One turn sends every row of this set to another row. A few are shown first. Where does it send the rows asked after them?
Z_421: [-10 -17   6 -14  16  12  -2   6 -13 -21  -8  -2  13  -2]
Z_330: [-11 -20   5 -13  15  12  -2  -7  -6 -22   3  -1  12   3]
Z_405: [ 10 -15  -2  -6  -8 -20  -8   0   7   1   8   4  15  24]
Z_703: [ 13 -16 -21   8   6   3 -16  18  -2 -17 -11   1  11  -2]
Z_376: [  5  -2   2  -4   5 -11 -31  -6 -19   5  12  -6  -3 -11]
Z_642: [-12 -21   2  -5  17  13   7  -1 -10 -14  -2  -5  18  -1]
Z_228: [  4 -21  -5  -9  -6 -24 -10   9   8   3   5  14   8  18]
Z_678: [ 24  -8  -5 -19  17  -1 -12 -10   5   3  -4  16   1   6]
Z_574: [  2  -3   2 -21  21  12  -3   6  -1 -16  -7   5   8 -14]
Z_588: [  0 -11   7 -17  26  -1  -7  10   4 -11  -5   0  12 -21]
Z_684: [  3  -1   3  -1   7 -17 -27  -9 -11   8   6 -11  -7 -10]
Z_407: [  3 -14   0  -1  -2   3 -27   0 -23  -3  19  -6   1  11]
Z_760: [  7 -23   8  -1  20   6   2  -6  -3  -3   1  11 -13  16]
Z_753: [ -1  -6   5  -1  -7 -33 -13  -4  10   2   4   4   5   8]
Z_891: [  9 -22  10  -8  -3 -24 -13   9  -3   2   6   5  10  22]
Z_123: [ -5 -29  12 -14  20   8   3   5  -3 -13   1   0   9  -8]
Z_569: [ -8 -11   9 -10  -5 -27  -4   5  10   6  -3  10  -4   1]
Z_505: [  6 -25   5 -11  -7 -18  -5   8  11   1   4   2  15  19]
Z_5: [ -3 -11  -8  27  -2   7 -16 -13  -7   9   2  12   8 -10]
Z_858: [  3   2  -7  15  -1  20 -15   3  -6  15  -3  10  19  -2]
Z_515: [  3 -16  -8  19  12  -7 -11  10  -6 -16 -16   6  -4 -14]
Z_855: [  1  -7   3  26   6  11 -11  -8 -11  15  -6   8  16  -7]
Z_861: [ 18  -5 -10 -22  19  -2 -11  -9  10   6  -5   7   0   0]
Z_287: [  0  -4  13 -21  24   3 -10   2   1 -14   1   2  12 -18]
Z_585: [ -6  -4   7   0  -4 -32  -9  12  -4   5  -2  12  -1   3]
Z_277: [ -2 -10   7 -18  21   3  -7   5  -8 -15 -12  -5  16 -16]
Z_118: [ 12 -20   5  -4  16   2  -3 -13  -4  -3  -2  21 -12  15]
Z_548: [  0 -17  -2  25  16  -6  -9   5  -6  -7 -16   0  -6 -11]
Z_268: [-11  -5   3  24  -1   7 -12 -13  -2  12   4  12   6  -1]
Z_364: [  2  -8   8  -1 -10 -21 -11  12   8  -2  11   7   6  21]
Z_141: [ 12 -10 -23   5   6   9 -18  18   3  -8 -10  -3  12   2]
Z_120: [ -4 -12  -2  22  -3  16  -7  -9  -6  11  -2  19   2  -9]
Z_536: [ -6 -17  -2 -26  17   6  -2   1   3 -10  -2   0  11 -15]
Z_611: [  5 -13   0   0  -3   6 -23   7 -14  -2  19 -10  -1  19]
Z_581: [ 19  -9  -4  12   1  15 -17  -1   3  15   2  11  23 -11]
Z_469: [  2  -2   4  24  -2  15 -12 -10  -6   8   9  14   6  -6]
Z_662: [ 10   1   1  14   1  11 -21   1   7  16   8   8  24  -2]
Z_479: [ -4  -7   2 -14  -6 -29 -14   2  -1   5  -1  11  -3   8]
Z_24: [ 12   2  -4  16  -2  14 -18 -11  -1  11  10   9  18  -8]
Z_418: [  0  -3  11  -2  -2 -28  -5   4   5   6   2  14  -8   5]
Z_917: [  1 -17   6  -4   0 -31  -9   8   7   6   2  17   0   6]
Z_800: [  6 -16  -3  -3  -8 -24 -11  10  -2   0   4   3  20  21]
Z_2: [ -4  -1   4 -16  22   7   0  10  -2  -6  -5  -2  17 -20]
Z_58: [-13 -27  -3 -11  16  12   1   2  -4 -21  -2   0  11   1]
Z_705: [ -9  -6   3  22  -3  17 -12  -6 -13  11  -1  10   2  -5]
Z_829: [ 14  -3  -2  12   1  13 -23  -3  -4  16   1   1  25  -9]
Z_744: [ -1 -21   6  -8  22  10   3  -8  -7 -22  -5  -1  14  -4]
Z_385: [ 13  -4  -4  20   0  14 -22   8  -1  12   9  12  16  -7]

Z_581 -> Z_287
Z_684 -> Z_548
Now these:
Z_24 -> Z_277
Z_268 -> Z_642
Z_376 -> Z_515
Z_418 -> Z_705
Z_891 -> Z_385
Z_364 -> Z_858

One turn sends every row of this set to another row. A few are shown first. Where does it send the rows asked after them?
Z_66: [ -6  -3  -4 -16   6   1  -8  -4 -10   3   9  20]
Z_826: [-24   7  15 -10  -4 -22 -14  15  12 -10 -12   0]
Z_38: [  8   1   2  -5  19  13  -5   9   9 -15   4 -14]
Z_823: [-16  -6   8  12   8   3 -23  11   3 -17  13 -16]
Z_545: [  4   5  -9  21   2   0 -24  16  16 -11   2   3]
Z_819: [-18  20  15  -7  -2 -23  -7   6  10 -14 -13  -1]
Z_736: [-18  17  16  -6   0 -21  -9  11  14 -15 -14  -7]
Z_6: [ 11  16   0  -6  18   8   3  -5   0 -13   3  -4]
Z_657: [  3  13  -3 -11  12   2   2 -12 -10  -4   5  13]
Z_307: [-21   9  16  -7  -1 -20 -13  15  15 -14 -13  -6]
Z_186: [ -2 -14   2 -11  14  13 -15  17   8  -7   7  -6]
Z_752: [  4  25   7 -25   1   0 -17   8 -12   5  -4   3]
Z_128: [  0  11 -13  17  -4  -8 -20   4   4  -3   3  21]
Z_72: [ -2  -1 -10  19  -3  -3 -29  17  13  -6   4  10]
Z_243: [-24  -4   3   5   0  -8 -21  -4 -13  -4  16  11]
Z_547: [ -8  20   5  15  10  -5  -7 -11  -8 -18  11  -6]
Z_207: [  8  28   8 -22   5   3 -15  10  -7   0  -6  -6]
Z_660: [-23 -14   6   6   2  -2 -26   8  -4  -8  16  -1]
Z_411: [ -8   9   8  16  12   1 -13   1   1 -22  10 -19]
Z_363: [ -2  16   7 -27  -1   1 -22  13 -11   8  -3   5]
Z_706: [-16  13   2   9   3 -10 -11 -14 -16  -9  14   8]
Z_526: [  7  16 -10  22   2  -3 -18   8  13 -12   1   5]
Z_892: [ -8 -17   0 -17   7   7 -15  10  -2   2   9  10]
Z_159: [-24  10  14 -10  -5 -24 -12   9   8  -8 -11   4]
Z_579: [-22  17  14  -9  -3 -25  -9   5   7 -10 -13   4]
Z_595: [  2  12  10 -23   3   7 -24  23  -1   1  -4 -10]
Z_181: [ -2   9   8 -26   0   4 -26  21  -6   7  -3  -1]
Z_624: [ -4   1 -12  16  -5  -6 -27  10   7  -2   5  19]
Z_206: [  7  22  10 -20   6   7 -19  18  -2  -2  -6 -12]
Z_501: [  5  19 -12  20   0  -7 -17   2   6  -9   2  14]

Z_6 -> Z_657
Z_411 -> Z_547
Z_501 -> Z_128
Now these:
Z_826 -> Z_307
Z_363 -> Z_181

